In the rows, 128 means zero.
One turn moves each row of this set onto another row. After a few examples, where does it send each row asked below?
K344: [124 110 125 164 113 118 147 107 151 114 167 111 141 118 132 111 133 119
 150 134 123 140 134 162 108 130 107 147 119 124 120 122 139 105 121 135
 100  87 135 165 113 143 100 130 132 123 126 100 138 136]
K849: [130 102 161 128 117 156 123 101 152 128 155 155 151 129 117 112 102 124
 158 126 120 152 133 152 134 141 126 133 120 135 140 103 156 127 145 102
 104  87 118 131 116 133 129 137 140 129 127 119 142 104]
K496: [121 100 157 125 122 158 133  89 151 129 148 153 141 131 114 110 107 125
 158 120 130 145 121 158 128 144 122 140 112 130 143 100 150 129 129 105
 104  95 125 129 114 125 140 130 146 128 122 119 145 106]
K873: [125 108 128 158 107 121 145 107 151 117 165 108 133 116 130 109 141 124
 145 124 129 144 134 163 105 125 106 142 110 110 116 116 145 104 117 128
 105  97 135 161 112 149 101 127 127 122 120  99 136 138]
K421: [134 114 156 133 118 143 115 102 173 122 126 150 150 141 122 127 106 122
 140 110 122 162 128 152 135 142 124 123 130 148 122 106 149 123 121 110
  82 100 114 124 129 138 143 130 121 128 128 121 135 106]
K32: [125 103 158 122 112 161 127  94 149 135 154 156 147 126 113 111 107 129
 159 120 121 149 132 153 131 139 119 132 108 124 134  97 162 128 139  92
 101  97 123 132 117 133 133 129 144 130 121 120 141 107]
K404: [108 109 104 142 122 135 148 119 132 136 139 122 126 121 126 118 156 150
 186 139 112 135 168 117 111 130 129 126 123 129 132 145 148  70 137 113
 110  98 106 136 121 132 110 150 139 120  97 136 120 111]
K543: [131 114 156 128 116 146 119  99 172 128 123 147 147 139 118 124 111 128
 140 106 123 163 129 152 131 141 116 122 115 138 119 100 156 121 116 103
  81 110 121 125 132 141 147 123 122 129 123 121 137 109]
K791: [116 119  99 149 120 142 147 108 127 130 116 127 121 133 119 123 162 137
 164 123 136 136 143 120 109 130 130 129 139 127 142 141 152  65 123 128
 106 101 109 142 114 124 109 164 139 124  96 137 121 116]
K8: [131 112 129 155 127 146 122 124 160 138 124 111 170 154 114 130 124 112
 156 136 140 125 138 142 101 128 106 141 103 127 140 129 159  96 133 114
 106  86 119 166 125 136 119 133 106 157 133  99 130 123]
K299: [118 117 100 145 125 141 153 108 134 128 114 133 124 137 117 127 158 145
 173 120 128 143 147 118 110 128 132 132 136 122 149 141 155  62 121 128
 101 102 102 142 108 121 115 162 142 126  98 132 115 113]
K701: [135 115 148 145 104 140 122  92 172 119 119 150 144 142 120 128 110 118
 137  96 137 165 126 144 136 137 124 121 130 139 120 109 153 117 108 116
  78 108 111 135 128 134 132 124 110 124 119 112 130 121]
K875: [116 113 101 144 126 141 143 121 135 134 128 121 132 123 124 126 156 149
 171 134 108 142 167 111 112 125 117 121 124 136 129 146 159  63 141 108
 100 104 117 144 120 137 103 163 134 132 104 138 119 116]
K394: [103 103 106 140 132 135 151 117 137 128 137 117 113 124 125 112 156 154
 179 138 123 135 159 123 109 133 130 133 121 125 135 152 136  66 126 121
 115 103 108 124 120 129 118 148 136 120  96 133 122 107]
K984: [108 111 106 142 123 135 150 118 134 136 141 124 125 121 125 116 158 152
 183 138 113 138 167 117 111 128 127 125 123 128 130 146 149  70 135 112
 110  99 108 135 122 131 110 151 137 120  97 136 120 112]
K438: [136 111 150 146 110 135 118 100 180 119 127 147 154 137 128 130 104 121
 142 108 117 166 142 138 141 134 116 118 125 151 114 114 152 113 120 108
  73 108 117 135 133 142 129 127 107 128 129 115 130 120]
K662: [128 104 134 152 135 146 118 124 164 131 122 103 161 152 115 127 124 118
 150 131 146 126 133 144  98 129 109 142  96 119 142 134 154  92 127 118
 113  92 120 156 124 138 123 132  99 160 130  96 129 122]
K671: [128  98 164 124 120 159 124  98 152 123 153 151 138 130 114 108 104 127
 151 116 130 151 123 156 133 145 134 137 119 125 142 104 150 126 136 108
 111  93 118 122 112 129 134 137 136 128 123 118 141 103]
K31: [124 107 130 152 137 147 124 120 164 133 122 104 162 153 116 126 123 117
 155 133 146 123 134 146  98 130 103 147  97 124 143 131 152  94 125 115
 109  94 124 160 124 134 127 129 106 158 130  98 133 123]
K295: [102 103 106 141 133 136 151 116 138 128 136 117 115 126 126 111 156 153
 180 137 122 132 160 123 110 134 129 134 121 130 135 152 137  68 125 122
 113 102 110 125 119 128 120 147 138 120  96 136 122 108]
K798: [128 110 132 158 107 121 141 113 151 113 168 108 134 115 131 110 138 124
 139 121 129 147 136 161 109 125 111 139 113 108 115 120 146 102 121 129
 107  95 133 156 111 151  99 132 122 122 123  97 132 135]
K495: [133 113 154 134 119 143 120 101 174 124 127 150 152 143 123 127 103 122
 145 114 118 160 130 153 134 143 121 126 126 154 124 105 146 121 119 110
  79  99 118 125 131 135 146 127 126 128 130 122 140 109]
K931: [128 112 129 152 125 148 125 117 156 137 117 109 162 156 112 126 129 111
 151 126 153 123 128 147  97 127 108 145 102 117 146 125 159  96 123 120
 111  91 117 164 123 131 123 130 107 155 126  98 131 125]
K350: [116 118  96 149 122 141 150 107 127 130 116 129 119 133 117 122 162 138
 167 122 133 136 142 120 107 130 130 130 137 127 143 142 153  66 124 127
 105 100 108 141 114 122 110 163 141 124  97 137 123 116]
K771: [129 116 141 150 108 137 129  88 170 122 119 152 149 143 124 127 108 112
 145 104 133 159 125 146 135 138 117 129 131 149 122 109 148 121 103 117
  72 106 116 139 130 126 135 123 120 124 124 117 136 123]
K12: [129 118 152 130 114 145 124  95 172 131 123 150 150 140 120 124 112 123
 144 109 122 159 125 153 130 141 112 127 117 144 120  99 154 125 112 105
  77 107 120 129 130 135 149 118 127 127 124 121 140 112]
K903: [125  95 164 120 124 160 124 100 156 126 155 144 141 125 115 107 105 136
 152 119 123 152 132 155 131 140 124 134 103 126 136 107 153 124 136  97
 109 100 125 120 114 137 138 132 134 131 122 117 141 104]
K427: [132 111 130 150 125 149 122 123 159 139 124 109 166 151 112 129 127 117
 152 130 143 127 138 142 100 128 105 139  98 117 139 127 165  94 132 110
 111  91 119 166 125 139 119 132 102 156 128  98 127 126]
K288: [130 111 133 157 128 145 121 121 158 133 121 111 163 158 113 127 124 111
 150 128 152 125 129 147  99 130 113 143 108 120 146 128 155  96 128 123
 112  86 115 160 125 133 120 135 105 155 130  97 129 123]
K322: [125 106 149 140 118 140 123  89 182 116 119 138 142 137 125 124 109 126
 139 100 130 163 130 147 136 136 115 128 112 141 116 114 144 115 100 109
  75 122 123 127 130 137 142 119 108 127 122 112 134 119]
K722: [131 107 134 160 110 118 138 113 154 108 169 108 134 115 133 111 132 123
 142 126 125 147 137 162 112 126 114 141 120 115 119 124 141 102 124 136
 110  90 130 157 112 152  96 134 120 125 124  98 133 135]
K450: [105 103 105 143 144 141 145 114 143 119 120 110 116 126 125 118 156 154
 164 132 124 137 153 118 107 133 122 136 117 133 138 155 137  59 117 124
 105 112 121 126 114 130 120 156 131 130 101 133 126 112]
K13: [109 103 108 139 146 140 150 112 147 118 117 117 122 131 124 125 154 157
 174 128 117 144 153 118 109 129 125 137 116 130 146 155 143  55 117 123
 101 112 113 130 108 128 125 157 134 130 105 132 118 112]
K743: [127 115 151 131 121 143 125  96 172 127 123 149 151 142 121 126 107 121
 147 114 122 157 126 153 131 145 115 129 120 153 121 102 148 123 111 108
  76 103 122 129 131 133 149 121 131 128 125 123 142 110]
K436: [114 115  98 144 125 141 143 119 136 134 126 122 134 122 125 124 158 149
 171 134 108 141 166 111 110 124 116 122 124 137 129 146 159  62 138 108
 100 105 118 144 119 138 105 162 136 129 105 137 121 117]
K956: [116 113 102 139 130 140 146 117 141 132 124 126 133 129 123 129 155 154
 179 130 106 149 166 111 111 123 120 126 120 130 139 145 161  60 135 109
  96 105 108 144 112 134 112 162 137 130 106 135 114 116]
K47: [122 109 125 162 110 119 147 106 151 116 166 109 137 115 130 108 136 121
 150 129 126 140 134 163 106 126 103 146 110 119 117 117 140 105 117 129
 101  93 138 163 112 144 103 125 132 123 122 100 138 138]
K896: [109 112 104 144 118 134 152 114 129 133 131 127 117 130 121 113 159 145
 180 131 129 133 155 124 108 131 134 128 134 122 138 145 146  73 128 124
 114  94 100 134 118 124 113 153 140 115  92 135 119 111]
K114: [118 117 101 145 125 140 152 105 135 129 113 132 125 137 117 127 158 144
 173 120 128 143 146 119 107 128 130 132 136 122 148 142 157  63 120 126
 103 102 101 141 107 122 115 163 141 125  99 134 116 117]
K375: [129 108 131 164 112 117 141 111 153 108 168 111 139 118 134 110 131 117
 147 131 123 142 134 163 110 131 113 144 123 123 121 127 138 104 124 138
 105  84 131 160 111 146  96 135 126 123 129  98 137 133]
K492: [129 115 144 142 109 139 125  92 177 125 125 145 156 136 125 128 108 123
 148 107 119 165 140 141 135 132 106 122 116 149 111 107 156 117 110 100
  68 114 122 141 133 137 133 119 116 128 125 116 134 124]
K309: [105 101 104 141 145 141 145 114 143 117 120 111 115 126 127 118 156 153
 164 132 123 137 151 119 107 131 122 137 118 136 137 156 138  59 119 124
 105 111 121 127 115 131 118 158 132 129 102 132 126 111]
K863: [128 105 147 146 123 135 124  93 183 112 122 140 146 141 130 126 103 121
 143 111 126 160 131 145 137 140 116 130 124 155 122 118 137 113 105 119
  74 109 122 129 130 133 139 122 113 127 128 111 137 117]
K422: [107 112 103 144 118 136 153 112 128 135 133 128 118 128 120 116 160 145
 180 132 127 135 154 124 109 133 134 129 131 123 136 144 147  70 128 122
 112  94 102 135 119 123 113 150 141 117  93 136 121 111]
K592: [134 113 159 128 118 144 117 102 173 122 125 147 145 140 118 125 107 125
 138 105 124 164 129 153 132 141 125 121 121 139 122 102 152 120 118 110
  85 105 116 121 128 139 145 126 119 129 126 119 135 107]
K231: [122  93 160 126 128 155 128  98 158 123 153 149 147 127 119 110 101 131
 161 129 117 149 128 155 132 145 121 140 109 141 139 110 146 126 137 101
 102  93 128 124 115 129 139 130 143 132 127 119 147 103]
K111: [108 102 106 140 146 140 150 113 148 120 117 118 121 132 122 122 155 156
 173 129 117 144 153 118 107 129 123 137 117 129 145 155 144  56 117 122
 101 111 112 128 108 128 124 157 135 130 103 132 119 112]
K944: [118 111 102 141 130 140 147 117 144 132 123 128 135 130 123 131 156 154
 179 130 104 147 165 112 112 123 121 125 123 132 138 147 162  60 134 110
  96 105 108 144 112 132 110 163 136 131 106 135 114 116]

K701 goes to K438
K295 goes to K422
Now find these:
K722 goes to K375
K662 goes to K288
K231 goes to K496
K495 goes to K743

